In the data rows, 128 means zero.
Some points, one per row:
152 171 157 167 152 139 133 136 167 156 147 171 165 137 167 178 177 179 133 145 143 158 146 130 140 133 175 133 150 160 176
133 175 148 170 134 131 135 183 134 135 170 131 139 180 157 176 129 166 159 162 176 135 155 159 179 165 150 142 152 129 143
162 136 180 133 135 179 173 131 182 150 148 129 169 146 144 154 169 133 180 145 173 134 171 161 142 147 162 138 167 140 147
164 135 153 133 129 148 149 129 131 172 157 180 158 153 159 169 134 140 161 175 161 165 157 172 180 174 132 175 139 148 150
177 160 165 157 161 157 166 167 168 182 177 173 164 169 137 142 150 146 151 150 151 175 131 143 145 176 174 152 157 173 143
167 140 130 143 174 170 139 141 173 175 170 137 150 147 132 134 141 165 152 144 153 162 149 182 135 143 156 178 138 182 178
165 179 129 160 130 136 178 131 177 139 171 133 130 142 169 180 139 139 174 182 163 133 168 150 179 155 153 162 131 165 144
136 183 154 182 155 135 131 166 135 182 135 133 160 167 182 140 134 132 146 140 139 134 143 148 138 183 139 153 134 142 145
171 165 149 132 166 177 175 162 153 170 165 164 153 151 148 136 155 167 164 162 178 155 179 181 153 169 173 140 169 169 167
129 172 174 171 136 130 129 140 129 136 174 142 140 130 179 130 128 177 140 129 129 131 134 139 131 130 130 179 130 180 182
146 173 137 165 131 171 135 130 152 142 166 181 138 166 136 182 174 155 166 175 171 181 153 157 177 160 134 169 179 144 153
128 129 145 131 129 183 128 158 183 179 129 180 129 156 140 149 182 183 183 183 183 173 182 183 128 128 179 131 165 130 177
138 163 132 153 182 177 140 144 175 131 146 157 130 135 158 177 166 180 147 142 130 168 142 173 170 141 164 141 170 169 129
156 154 161 152 175 163 174 169 157 149 160 149 177 174 164 152 130 148 153 139 177 159 178 175 178 158 172 162 180 158 170
174 134 182 142 142 175 178 132 181 177 138 134 157 145 149 151 152 131 178 165 157 131 174 140 151 149 165 163 167 133 156
131 131 128 143 144 167 155 136 143 179 164 178 147 155 162 164 151 157 169 160 165 157 160 177 183 174 135 182 145 131 152
135 135 176 151 140 133 167 178 138 178 143 135 149 160 168 182 131 138 172 168 169 152 171 156 158 146 137 136 152 129 165
153 165 147 130 156 140 141 174 159 133 129 158 132 129 160 139 151 182 138 133 129 129 135 164 169 133 164 183 154 183 139
166 167 157 180 141 159 154 135 144 136 173 157 139 165 180 156 140 142 158 174 179 153 166 171 182 157 147 166 148 152 169
133 139 139 171 163 165 132 180 133 183 143 165 171 182 148 130 143 152 156 142 146 152 151 169 156 153 144 145 131 178 149
156 148 175 134 160 182 131 147 153 180 179 148 148 135 139 133 131 136 135 174 138 148 133 176 159 162 179 130 175 156 178
169 182 129 172 144 146 149 171 174 152 135 138 159 156 157 175 154 153 169 180 164 170 164 153 148 171 149 154 151 153 171
148 159 151 169 177 168 166 160 140 176 144 177 151 144 156 161 171 174 156 164 148 177 136 152 164 147 145 140 133 143 142
153 174 156 161 148 170 165 149 136 166 136 174 148 165 171 175 162 166 170 149 181 147 167 162 175 161 138 175 132 146 162
157 152 138 175 178 173 167 177 149 153 178 171 151 149 150 144 170 170 152 148 143 140 148 152 137 152 149 173 166 179 145
10 more points follow, each with its number after it:
180 133 131 134 174 134 134 151 176 141 134 136 161 129 135 150 149 173 129 133 130 138 129 132 135 137 178 157 161 147 151 0
130 143 144 147 138 143 148 153 133 147 160 182 181 179 133 165 138 156 138 131 140 133 148 130 143 155 138 172 134 181 134 1
168 177 178 162 145 138 145 133 158 157 178 178 142 178 169 165 156 133 177 156 175 149 162 158 156 144 146 174 162 150 153 2
159 148 166 157 180 158 177 159 151 161 164 152 174 173 166 161 153 151 158 143 156 143 177 178 174 171 160 164 176 155 170 3
139 183 178 182 128 162 152 183 182 130 183 128 129 159 129 183 129 162 173 173 138 129 165 140 129 129 129 128 128 166 148 4
183 138 168 138 165 149 153 165 164 163 179 156 171 143 138 135 161 172 137 135 136 142 133 144 152 140 171 161 162 172 141 5
157 171 170 158 152 161 176 157 149 153 144 150 172 171 177 167 167 163 145 138 179 143 175 174 170 167 145 145 183 163 166 6
160 180 136 183 169 129 142 179 136 137 151 151 179 148 174 162 148 160 130 173 132 151 131 135 136 153 133 131 158 161 130 7
158 170 179 170 138 155 147 176 142 152 163 173 143 175 133 153 130 158 162 179 165 182 138 137 144 145 136 168 133 132 136 8
179 145 136 149 171 164 144 167 171 166 156 134 146 158 152 173 180 137 170 166 180 169 152 142 161 158 158 139 174 138 155 9
Which of these numbered points is nearest to each point below, looking only along the 6 directions in which the first points spread most? Its number follows each.
161 157 169 145 179 173 174 170 140 164 165 162 155 173 170 158 136 138 163 160 177 153 170 177 165 178 157 151 179 177 164 > 3
131 155 162 166 176 142 164 145 142 181 153 148 179 168 181 171 145 144 151 161 136 180 143 139 169 148 157 137 136 158 179 > 8
155 142 133 139 151 139 136 175 163 133 131 152 154 142 134 151 166 180 131 130 145 137 151 151 133 130 155 182 168 180 157 > 0
143 164 162 177 182 166 158 155 144 183 155 160 167 175 182 156 147 155 164 158 156 180 140 154 157 169 143 158 149 145 131 > 8
173 180 147 159 131 160 148 161 180 148 139 132 157 176 165 171 169 129 171 163 178 164 170 160 138 170 167 135 178 144 135 > 9
149 147 169 140 155 178 180 144 156 173 162 143 162 140 162 172 178 167 168 139 162 164 183 183 130 173 175 171 170 170 156 > 9
178 137 149 148 147 149 163 137 178 146 133 140 140 170 165 163 181 151 173 178 170 154 164 145 146 166 152 164 165 160 155 > 9
171 132 130 151 148 166 161 133 170 139 139 136 145 162 161 166 132 134 177 177 166 160 156 169 181 157 153 165 160 156 151 > 2
142 168 171 137 151 134 182 142 148 156 147 167 173 152 147 178 139 148 157 143 150 162 178 146 172 177 173 143 177 177 174 > 6
170 156 152 158 170 164 134 146 162 169 155 160 144 133 142 174 180 179 145 155 157 170 144 153 161 179 171 134 140 161 140 > 9
182 131 166 130 137 172 136 148 179 158 175 166 131 139 130 142 144 147 155 179 159 171 134 165 162 160 182 134 160 151 158 > 9
183 128 183 128 183 179 183 166 183 129 182 159 134 182 130 157 158 152 182 156 182 157 130 134 183 183 129 158 130 183 128 > 3
150 151 153 160 170 156 162 134 139 174 151 167 169 132 158 177 182 177 134 161 153 178 144 129 154 136 156 147 143 142 182 > 8
145 151 148 161 158 143 143 150 165 132 132 166 131 130 164 173 140 181 135 129 142 139 137 156 134 134 151 180 173 174 140 > 0
130 153 131 144 143 180 130 142 134 158 166 175 149 163 152 153 174 145 161 180 147 182 161 171 173 164 143 170 181 141 142 > 8
132 179 145 167 179 135 156 182 131 148 152 138 182 183 178 138 156 134 136 135 135 167 138 143 160 134 140 148 157 157 134 > 7
